One vector is turned by the same rotation once a step. Each row is the vector after some number of steps, and that number follows the row.
The counts run from 0 to 219.
[120 112 121 118 189 110  68 126 139 121 105 111 112  97  95 110  90  84
 170 115  67 130 151 145 135 130 128 122 149  93 130 155 128  96  90 131
 138 113]
13
[ 96 106 118 140 103 146 104 143 104 140  88  80 130 133 144 155 116  79
 122 150 117 133 109 155 166 126 107 167 146 122 185 118  95  68  93 175
 134 114]
104
[131 115  85  89 182 130 138 165 116  78 130 114 124 136 105 148  97 119
 129  73 134 143 103 146 142  94  96 144 145 151 166  92 110 119 143 136
 159 113]
58
[137 140 121 122 122 156 104 134 139 130 110  74 167 109 131 168  91 128
 100 132 153 108 152 147 140 140 161 141 162 168  89 125 134 101  73 150
 106 150]
85
[142 118 153 132 128 177 143 145 124 163  98 124 168 132  79 154 107 116
 122 115 121 103 143 162 205 144 151 144 150 194  97 109 154 143 124 120
 143  79]
135
[106  78 111 147 136 158  70  93  64 121 126 107 104 119 109 126 148 120
 133 119 119 147 136 145 129  83  79 156 173 100 151  74 128 124 105 134
 123 114]
112
[164 116 120 139 166 145  98 176  74 127 119  84 115  90  77 150 157 109
 137 124 101 137 138 124 124 138 140  75 156 138 109  85 114 112 133 118
  74 101]
194
[124 139 113 115 175 125  85 167 113 118 139 137  85 116 122 148 121 128
 105  80 100 101 152 115 128 101  94 129 187 115 165  95 123 118 130 145
 127  69]
207
[127 114 154 117 147 169 119 124  76 108 124 119 120 111  97 113 143 132
 140 124 125 130 150 179 129  80  93 197 175 119 131  93 145 115 117  85
 136  77]
129
[157 156 119 129 137 154  83 146  77 129 108  73 128 113  90 149 155 136
 167  94  81 162 157  93 141 131 144 115 146 133  81 111 107 125 146 129
 112 108]
32
[ 87 112 152 117 165 174 126 118 112 107 106 130 122  99 133 128 101 132
 144 107  91 137 144 177 117 100 101 151 171 136 141 123 186 144  79  89
 119 105]
146
[132 145 111 135 107 129  98 154 118 117  83  71 142 127 147 188 104 137
  75 132 131 133 154 164 135 136 162 145 192 163 100 106 103 130  97 165
 112 141]
86
[108 111 130 142 148 189 103 108 118 108 113  77 173  72 126 147 135 124
 156 142 128 117 160 128 109 108 134 122 141 158 119  99 177  81 126 119
  88 155]
180
[171 130 138 141 159 168 121 161  64 120 159 102 121  90 102 130 133 127
 131  57  96 105 143  98 131 147 139 104 143 148  85  94 136 144 115 149
 114 112]
48
[ 95 128  84 120 144 130  56 110 169 105  89  87 135 134 102 131 121 127
 156 110 107 157 133 118 147  72 125 167 141 130 144 104 117  99 152 134
 154 112]
25
[120 100  91 119 166 178 102 166 157 126 136  93 151  98 104 121 104 118
 132 134 143 124 151 124 164  93 148 125 124 138 170  99 148  57 157 156
 116  94]
188
[121 130  81 134 183 122 101 163 130 126  97 134 116 138  88 135 123  82
 106  93 127 112 101 125 163 101 115 125 154 147 153  73 107 115 158 145
 140  90]
203
[147 121  87 117 157 122  77 150  78 115  91 100  95 125 121 164 126 152
 180 121  98 175 151 163 126 137 135 119 165 144 125 133 148 151 125  90
 106 141]
161
[158 155 140  98 159 178 135 157 106 118 129  99 146 114 128 182  96 118
 146 115 154  78 134 170 138 140 115 152 161 169 101 144 148  88  96 139
 132 149]
68
[127  98 117 179 125 145  86 129 105  93 102  76 156  92 125 178 141 151
 127 143 123 121 167 108 124 112 151 115 166 181 109  89 160 105 163 132
  90 147]
181
[105 131 138 144 157 129  94 107 186 102  97  64 178 126 101 153 113  94
 159  97 105 127 118 121 146 124 119 141 123 166 113 102 160  84 126 129
 144 134]
22
[143 115 117 138 126 162  84 176 106  98 151 116  88 102 125 123 121 155
 134  61 117 120 146 107 177 120 129 117 154 149 144  60 157 123 139 163
 133  95]
44
[131  99 145 142 123 188 109  94 106 170 127  82 179 142  67 158 140 106
 127 111 132  97 142 143 165 127 112 157 129 166 111  99 137 100 105 168
 141 112]
118
[117 126  88 147 169 120  79 146 156 111  63 124 112 136 120 155  95 106
 141 138 105 138 117 165 163 100 130 130 177 133 153 135 131 133 129 140
 128  97]
8
[158 117 123 106 167 157 110 159 141  74 181 110 121 112 131 154 105 164
 139  69 152 113 146 135 162 104 104 116 140 183 144  99 168 133 115 138
 140 115]
60
[132 122  98 112 148  93  56 154 106  86 121 130  92 106 149 150 119 147
 100 110 154 120 162 160 141 120 151 161 203 126 115  92 127 144  95 125
 132 133]
78
[ 93  92 116 171 164 133 127 121 114  83  98  85 176  85 129 148 127 104
 129 134 103 132 114 134 100 113 141 164 143 141 129  87 129  71 172 118
 133 110]
183
[130 104 193 131 134 177 123 111  95 118 146 113 142 100 104 129 128 137
 148 124 125 105 162 175 150 106 108 169 151 129 113 102 182 118 122 103
 132  81]
130
[156 105 189 142 118 146 118 120  80 124 129 114 137 105 103 147 139 140
 129 126 116 100 157 160 163 142 124 163 164 152  83 102 165 150 137 106
 115  79]
131
[100 121 128 120 129 121 119 144 165 102 130  57 160 102 157 153  87 110
  86 140 123 139 141 170 143 132 145 159 132 141 146 117 113  68  80 136
 141 129]
88
[176 117 136 126 164 150 109 160 109 123 165  77 128  80  84 145 140 113
 155 115 102 116 140 125 141 143 145  71 135 140 121  90 143  91 106 126
  89  90]
193
[116 165 143 149 149 120 106 163  98 103  97 100 121 129 131 198 129 134
  95  92 107 108 133 149 122 132  72 147 199 163 105  90 133 130 152 137
 125 105]
215
[181 140 118 123 175 124 124 158  69 111 150 114 105 109  96 168 109 139
 133  92 125 104 136 131 141 154 124 140 171 156  85 138 130 143 100 140
 123 124]
65
[131  98 108 178 140 118  85 120  76  89  82 109 110 121 142 198  99 149
 155 132 101 134 129 145 129 141 142 150 158 171 105 120 157 134 144 112
 112 129]
165
[107 138 112 109 157 165 123 131 134 130 107  86 188  91 122 139  81 102
 111 122 137 119 142 168 120 120 154 171 160 141  83 144 124  97  57 140
 124 153]
84
[129 101  94 140 133 147  68 130 160 134 119 101 127 109 126 138  89 123
 170 127 117 105 188 139 161 132 178 119 137 151 153 127 173  84 113 154
 141 143]
172
[110 120 170 108 131 168 146 154 143 141 112 130 128 119 138 124  99 110
 135 112 105 114 157 171 184 136 131 158 153 145 171 111 167  97 102 124
 174  79]
138
[127 128 124 122 140 194 103 156 132 102 150 109 120  96 127 108 119 125
 161  73 133 112 130 123 191 100 134 111 123 134 163  88 169 103 123 152
 138  96]
43
[131 134 132 107 188 207 118 149  97 123 115  87 147  99 106 135 140  83
 151 133 120 114 114 148 121  95  98 114 154 130 134 100 159  67 120 115
  85 105]
196
[124 118  95 152 109 145  94 153  82 146  80  89 125 146 138 176 128 111
 106 144 104 144 115 141 181 142 124 159 163 141 140 107  90 103 111 179
 113 106]
103
[115 103 114 137 149 141  87 101 115 106 142  81 129  86 147 125  81 113
 119 140 138 147 134 164 134  97 104 158 147  60 124 109 131 103  79 125
  84 116]
96
[ 91 134 106 130 127 111 111 164 128 106  85  72 141 115 162 172 111 112
  80 136 118 155 133 155 123 123 139 181 166 135 133 118  92  89  98 151
 129 129]
87
[136  74 123 157  93 127  79 129 130 140 141  80 117 143 106 161 124 113
 113 129 108 123 122 153 186 163 132 107 113 151 163  70 123  96  89 171
 142 113]
106
[119  77 138 140 142 175  88  66  90 122 150 110 148  98 103 118 127 114
 133 115 128 117 144 153 118  92  83 160 147 108 139  90 149 102  86 135
 122 110]
113
[133 127 137 144 136 145 156 190  78  93  98 100 125 123 142 173 135 129
  99  78  85 128 117 117 118 146 108 155 179 181 148  94 115 116 145 172
 127 113]
53
[108 114  89 128 150 123 115 157 124 151  65 128 136 156 120 175  84 142
 124 112  86 150 134 169 147 127 143 166 171 188 140 140 120 156 126 136
 144  99]
153
